Each path below is one point turned by a fixed rotation once a step. After each direction that follows a path, write how fast that rotation turns it, in deg/step (0 if it stays still).
Each turn is a multiple of 5 degrees from 10 to 175, or 0.
Each row of a path follows its step; steps can be skipped.
path 1
step 0: [-40.0  -4.3  -1.9  13.4  49.8  -2.1  26.4 -12.6  -9.0   2.5 -23.3  -3.0
   8.3 -52.1  34.7 -45.0 -29.8  -1.7 -26.8 -14.0   0.2 -24.6   9.8  41.9
   2.8 -34.2 -22.2  -8.9   3.4]
step 1: [ 23.9  17.9 -22.9  35.1   1.1 -13.8   0.5   2.7  -0.5 -37.9 -48.7 -15.7
  36.0 -19.5   4.0 -42.3  -5.0  -9.8  11.7 -31.5  26.5  30.5 -34.1  36.9
 -19.0 -30.0  -6.5  28.6   8.8]
step 2: [-28.1 -15.4  16.4  24.6  64.5 -16.4  13.5 -41.5   5.7 -11.1 -26.6 -18.6
  27.0  14.7  16.6  -4.6  23.2  15.6 -17.8 -11.6  38.7  34.1 -34.9   2.8
   3.8   3.9  29.1  10.1  34.6]
step 3: [-43.6  -0.1  -2.4  22.4  36.2 -17.4  44.5 -10.6 -24.4  15.0 -60.7  -3.3
  -3.0 -19.9  36.4  -9.9 -30.4 -19.8 -33.1  -4.8 -27.0  -3.1  -1.4  29.8
   0.9   3.0 -22.3  22.2  21.3]
step 4: [ 21.0  11.2 -45.9  37.1 -16.3 -19.1  22.7  11.8  -1.0 -16.5 -49.4   6.3
  21.9   8.9  34.4  -6.4   5.0  -8.5  31.1 -35.0  -7.6  29.6 -26.7  23.0
  -0.6  -7.8  11.4  43.4  37.5]
step 5: [-10.6 -30.0 -20.0  20.0  49.2 -12.5  21.4 -32.0   1.0 -35.0 -15.2   6.0
   3.5  21.5  39.8  28.3  13.1  23.0 -16.7 -13.8  12.1   7.7 -11.6   5.5
  40.5  14.2  56.5   5.0  35.0]
step 6: [ -1.4 -20.6 -18.9   6.2  26.8 -17.4  42.0  16.9 -43.9 -11.2 -36.4  25.4
  -4.6 -36.0  54.3 -14.4 -26.1 -11.5 -36.3 -10.7 -23.2 -31.1  17.0  26.7
   3.7  25.2   9.7   3.5   7.8]
step 7: [ 29.4  -6.9 -44.5  22.5  -3.6  -0.7   5.2  26.4  -5.8 -20.0 -17.7  20.9
  12.9 -23.5  46.6 -45.8  19.4  25.6  42.8 -47.9   4.1  10.6 -12.4  31.2
  -0.4  -4.7  24.1  11.2  18.5]
step 8: [ -3.8 -20.5   2.6  24.0  65.0   6.5  -8.7 -20.3   4.3 -54.8 -11.4  -0.3
 -17.2   0.8  23.9 -13.0   3.2  47.0 -15.5 -16.1  24.9   1.4 -15.8  36.6
  27.0   4.7  41.1 -21.5   1.1]
step 9: [  3.6   8.3  17.8  22.2  40.0 -19.9  19.6  16.1 -46.9 -10.9 -35.7   5.2
 -15.9 -30.1  31.5 -47.5  -9.7  -8.2 -36.2  -4.5   4.7 -11.4  -8.4  38.8
 -36.5  36.8  -5.0  -5.7 -11.2]
step 10: [ -1.1  16.5 -10.5  33.6  12.5 -13.3  -2.8   7.6   3.1  15.9 -26.2  -7.4
 -18.7  -8.6  35.9 -53.9  38.8  17.1  48.2 -42.0   6.1  45.1 -23.6  37.9
 -10.2   7.2  -0.6  11.0  20.1]
step 11: [-15.1   6.4  12.2  32.3  60.1 -18.3 -10.7 -22.9  14.5 -30.5 -38.6 -15.2
 -43.9  37.1  18.6  15.7  -8.6   8.6  -4.7  -2.0   2.2  25.2 -26.2  48.9
  26.4   5.2  25.2  -7.9   2.8]
[-10.1 -11.2  -1.0  -3.3  10.3   4.8   4.8 -13.3  -1.8  -6.5 -10.3  -4.2
 -18.9  -8.4 -14.3   3.4   0.5  -0.1  -4.5  10.3 -12.1  -7.1   5.4   9.9
  22.4  -8.5  -6.2  -1.0  -9.9] : 130
[ -1.8  11.6  -7.2   8.2  -4.0   8.0  -6.0  11.2  15.9  -1.7  -2.7   7.0
  -1.1  10.7   3.8  -0.1 -12.6   9.6  18.4  -2.6  -9.6  -6.2  -5.5  13.3
   3.0 -24.9  -6.3   0.7   0.5] : 110
[  7.7  -0.7  -7.6  -3.2  16.5 -10.5   5.2  -2.2  12.3   9.7   3.3   2.2
  -1.3  -7.2 -13.1   3.3  14.4  11.4  16.7  -1.9   6.2 -16.3 -14.0  -7.1
   3.3   7.6  -7.9   1.2  14.0] : 130
[ -2.0   6.0  -6.9   8.4   6.9  -9.3   6.2  -4.8 -10.0  11.7   4.3  -2.6
   3.6  -1.6   9.8  10.1   1.8  11.3 -13.9   8.2 -13.7 -17.6   4.0   4.2
 -23.0  -5.2  -9.7  -5.6 -10.4] : 120
[  4.2 -20.3  -6.2   5.8 -13.3  17.5   7.0   3.2  -4.9  -7.1   3.0  15.6
   2.6  -2.5   3.4  19.4   1.7   2.8   5.9  -7.2   1.1 -16.5  13.4   5.7
  -0.1  10.1   4.9  -2.0   7.2] : 40
[  9.4  -3.9  -9.6   8.9 -14.7  -2.0  -5.9 -14.8  -6.0  -2.3   7.4 -13.4
  -1.0 -17.9  -1.7  -2.7   3.6  -3.0  15.9 -14.5 -18.3   8.0  -7.0  -0.4
  -5.1   0.1  -1.3  12.1  -8.6] : 120
path 2
step 0: [-29.5  13.5   3.4  54.0  12.6 -22.1  15.5  31.7  21.0 -29.4 -18.7 -14.8
  21.3 -41.4   2.1  12.9  61.7  27.7 -29.1  19.8 -27.3 -17.9  -1.1 -19.4
  37.4  14.4  31.8  -0.9  -4.5]
step 1: [-41.8 -21.2  37.0  35.4 -28.0  -9.7 -23.3  46.2  -4.2  16.2 -18.5   5.3
   5.2 -62.8 -48.8 -19.3  23.9  10.5  -5.8   6.7 -32.1  16.5 -11.0 -22.4
   9.0 -11.4  22.3  15.0  10.3]
step 2: [-27.9  33.3  13.6  41.3  -2.2 -14.5  21.3  49.9   4.2 -29.9  23.7  -8.1
 -22.9 -40.1 -37.7  29.7  25.9  17.4 -10.8  25.5   7.4   4.2 -21.5 -12.7
   2.4  -5.3  59.8 -26.6   9.4]
step 3: [  4.2  -6.4  -1.6  43.7  10.4   1.3  -3.6  29.8 -16.3   5.1 -20.3  14.2
  47.8 -48.1 -63.5   9.1 -14.6  16.2   9.0  15.5 -18.1  -0.6   6.0 -46.3
   1.0   9.3  58.9   1.6  12.6]
step 4: [-27.8  29.9  14.1  37.3  -8.5  10.7  -4.0  65.9 -32.4  18.6   2.2  -2.2
  22.6 -25.3 -19.0   2.4 -14.4  13.2 -28.8  20.4  46.7 -14.1 -38.2 -15.7
 -16.8 -25.5  39.3 -15.0  23.6]
step 6: [-54.8  -6.3 -23.1  44.9   0.8 -12.6 -32.2  43.9  16.8  -8.2 -25.4   0.1
  55.2 -29.7   9.9 -19.0 -23.4   1.8  -6.7   3.4  41.8 -13.2 -23.8 -38.7
 -22.9 -10.7  19.8  -9.3  -6.6]
step 7: [-11.9   0.1  42.6  54.3 -20.9 -28.1  16.4  34.7   2.8 -41.9 -36.0  10.1
  47.7 -19.3  43.0  24.2  11.1   4.5 -40.5  -4.1  10.7   2.8 -32.6  -6.6
  -5.0  -0.2  24.6   4.6   7.6]
step 8: [-31.4 -25.8  -3.6  18.7 -18.8 -21.1 -16.6  32.5  32.8 -42.1 -42.8  14.8
  15.5 -61.1   2.7 -21.2  -1.4 -20.8 -27.6  14.9 -15.7  26.5  -2.6 -32.3
 -23.2 -36.3  23.2 -18.5 -12.5]
step 9: [-53.5  24.8 -11.1  49.5 -11.5 -25.3  41.4  31.0  18.7 -22.1 -26.5   1.9
   5.8 -16.1  26.8 -12.2  22.1  24.5 -40.9  -5.8 -15.2  -0.3   1.6 -22.2
  15.4   1.3  60.4  -8.5   6.6]
step 10: [-17.5 -15.3  24.9  13.2 -52.0 -22.7 -20.6  22.0 -17.4  -8.9 -50.3  17.4
   8.3 -46.5 -28.5  -6.7  19.4  16.9 -19.9 -12.1 -43.1   7.5   2.2 -12.5
  -9.9 -17.7  63.0  -3.7  19.6]
step 11: [-43.3  29.9 -21.6  25.3 -26.8  -9.8   4.5  43.0  11.1 -12.2 -19.4  11.0
 -42.5 -46.3 -18.9  27.2 -10.0  21.2 -13.1  14.2  16.1 -15.9   1.9   0.5
   6.2 -19.1  65.2 -33.6   6.9]
step 12: [  5.4   8.1  -4.5  37.1 -19.3  -6.4   5.1  22.8 -26.3  -2.8 -61.7   5.1
  39.1 -28.4 -25.9  18.7 -13.9  49.1  21.5  21.9 -26.0 -10.0   0.7 -10.8
  16.6  13.3  62.5 -18.6  -1.8]
[  7.5   8.3  -8.3   0.0   3.4   1.4 -14.6   2.7 -19.6   8.2  -6.1   2.8
   7.1  10.4  -5.6  11.8 -19.8   2.4   2.7   8.9  11.1 -18.4   6.9  13.3
  -4.1  -3.2   8.4  -4.4  -1.1] : 45
[-15.0  -4.1  -9.2   4.3  -1.8 -11.7  -5.4   2.4   0.8  -6.2 -10.9  -1.6
  -9.2   5.6   5.0  -0.2   7.6  -4.9 -14.2  -2.4 -23.6  -6.7  15.9  22.5
  -1.4  -5.7  -0.5   4.2  -4.3] : 35
[  6.7   2.7  -3.2 -14.8 -18.1   7.5   2.6   1.9   3.8  -3.9 -21.3   0.8
 -10.0   2.7  12.1  -2.8  -6.9   4.3   6.0 -18.6  -0.9  -7.2  -1.3  -5.1
  17.4  -3.0   6.6 -13.2  -7.9] : 20
[ 15.0  -5.6 -14.9  -7.1   9.6   5.2 -10.9  -6.9  11.8  -6.2  -3.5   4.7
  -2.7 -15.8  -5.7  15.1  17.7  -7.5 -11.2  -6.0  12.7  -9.2   9.8  -7.2
  -0.2  -4.1   4.4   6.2   0.8] : 135
[ 13.8  -2.9   8.3   8.0  -6.6  -6.3  10.5   3.0   6.7  10.0  -3.5  10.6
   9.4   2.8   0.3   7.7  -3.6  -3.9  10.1  -2.1  -0.2  12.3  15.9   5.3
   9.7  -2.4  10.4  25.2 -13.1] : 160
[  0.2  -2.9   7.6   1.3  -9.1   7.3  -1.6   3.5 -13.6  18.6  -7.4   0.1
  11.7   0.6   2.0  -1.6  11.7   4.4 -13.6 -20.2   0.2  -9.5 -10.5   3.0
  -0.4   3.5  -6.8  16.6  17.3] : 120
path 3
step 0: [ 20.0  20.5  12.2  -5.8  -4.2 -22.3  17.2 -42.2  12.3   3.5  19.0 -10.6
  -8.4  -1.7 -42.0  16.8  48.2  -8.7 -16.5 -41.7  17.0 -15.0 -27.8 -47.3
 -16.5  26.2  31.3  14.7 -34.9]
step 1: [ -9.5 -45.5  18.6 -12.4  14.1 -19.1   5.1  21.5  33.3  24.7   4.9   6.9
  -9.5  45.8  47.2 -20.1  24.1 -32.1   1.4 -45.3   4.7   5.0 -15.5 -34.1
  11.1   0.7 -29.6  29.3 -16.2]
step 2: [-43.8 -32.2   1.9   7.9 -11.7  11.2 -22.8  33.3   0.6 -12.1  10.5  15.8
  21.1 -14.8  27.7 -45.7   1.6   7.7   8.6  19.6  11.7   4.9  -8.7 -48.6
   9.2 -28.6   5.2 -66.3   7.8]
step 3: [ -8.0  18.1 -19.4  21.7 -40.2  63.8  -9.0  47.1 -26.8   5.9 -28.7   2.4
 -12.1  -3.2  -3.0  18.0 -12.0  -0.6 -25.5  -9.4  24.2  -6.1  -8.5  12.3
 -20.5  29.1  44.0 -35.7 -20.1]
step 4: [ 15.6 -24.6 -16.1  21.3  -9.6  24.8  45.6 -16.4 -34.8   0.7   0.4   5.8
  -9.2  36.5  13.1  11.6 -30.1  47.8 -15.0   4.5 -12.3  46.6   4.1  18.1
  10.8  52.0 -14.4  30.0 -14.8]
step 5: [ 32.8  12.8  -2.1  -7.4 -22.9 -16.8 -36.4 -35.9 -16.8   3.9  42.3 -19.2
  19.5 -16.2   6.3  13.4  23.0  34.5  35.5  28.2 -24.9  50.9 -26.5 -23.1
   5.8  -6.5 -16.1  13.7 -26.5]
step 6: [  4.0  24.0 -36.6  -8.2  16.2   8.8 -17.9  16.5   0.9  41.9  55.1 -22.5
  15.5 -16.4  -1.4   9.3  -3.1 -42.4  28.0 -42.4 -17.9 -35.8 -44.2   0.6
  -3.1  -5.0  -8.6  14.3  -3.8]
step 7: [-30.8  10.8 -17.4 -27.2  56.8  34.7  19.3  -4.1   1.7 -34.2  11.7  24.7
 -15.8  44.2  -5.5  -5.7 -20.5  -8.0  -4.4 -36.1 -26.6 -12.4   0.8 -34.0
  24.6 -25.2  -3.2 -19.9  23.1]
step 8: [ 18.7  28.8  35.9  27.1 -14.2   7.4 -48.5 -16.8  23.5 -17.1 -11.2  35.9
   5.3  62.3  -0.7  -7.6 -25.3  -2.0  -6.4  17.0  13.5   0.0  20.5 -28.3
  -4.1 -16.5  41.4 -25.0 -13.9]
step 10: [  1.9 -30.0 -12.8 -26.0  16.2  -9.7  23.4   3.7  -8.1   4.8  -2.0 -21.2
 -14.3  -7.6  16.3  14.3  49.5 -14.4 -49.7  -0.2  -4.2  51.4   1.7 -49.1
 -20.3  29.6 -30.1  -9.3 -28.5]
step 11: [-26.4 -14.5  -7.5  -7.8 -39.2  -0.4 -53.1 -26.1 -25.1  19.9   0.4 -23.3
   6.5   4.0  75.3 -33.9   4.0 -17.7  -5.1  -2.5  -0.5 -12.7 -24.1 -10.4
  14.3  20.4 -32.8 -20.1  -1.3]
step 12: [-21.2  -1.4   0.7  18.3 -30.0  43.2  17.3   9.2 -38.5  -2.8  -5.2  -8.8
  11.5 -13.5 -12.4 -19.4 -10.9  49.5  24.4 -46.0   4.0 -36.8 -53.0 -17.0
   4.1 -14.2   9.6 -23.1  17.9]
[  1.0   7.7  18.7 -12.9  -6.2   2.2  -5.0  -6.7   8.2  -4.1   1.3   4.1
   3.2   4.3  19.9  -9.5 -11.5   0.1  -2.8   2.4   0.8  21.8   5.6  -5.1
  12.3   4.5  -6.9   8.2  16.4] : 115
[  9.5   7.6   1.5  -4.4   5.3  -3.6  -1.2 -15.3  15.6  -0.2   9.5   9.7
   6.8   8.0  -7.7   4.9  -5.7  -8.6 -15.1  -3.1 -15.0 -11.0   9.5  -3.9
 -20.8 -12.0  -7.1  -2.9   6.5] : 40
[ -5.8   9.5  11.4   9.0  -5.7 -10.4  -3.7   0.7  -6.3 -19.5  13.4  -5.7
  -8.1  -8.7   1.9   7.5  10.2  -4.8   0.9   4.0 -16.6   2.1  16.9 -10.7
   5.1   6.9   9.3 -13.9  -6.3] : 135
[  3.1   8.4  10.0  -1.1  -1.6  16.1   6.7  -7.4   4.5  -4.3   7.8  -4.9
  -5.7 -19.2   1.5  -7.4 -12.9  -6.9  16.9  -3.1  17.7  -7.3   3.2  -3.6
 -17.6   6.1  -4.3   0.2 -12.4] : 120
[ -7.6  -8.1 -11.7  -9.7   2.4   3.6  21.7 -13.7   8.0 -15.3  11.8   6.6
  10.7 -10.8  -4.1  -8.9   5.8  19.5  -2.0   5.9   2.0  -3.5  -2.8  -4.0
   9.5   0.0   4.7  -7.1   6.9] : 145
[ -8.1  -3.7 -13.8   3.3  -2.1   9.1  -2.2  -0.2  -2.0   8.1 -10.1  -0.3
   8.2 -10.4  11.8  12.2  -5.8   5.7  -6.7  12.5  -0.7  -1.9  22.9 -16.5
  -5.6  -2.0   9.2  18.4  -2.6] : 60
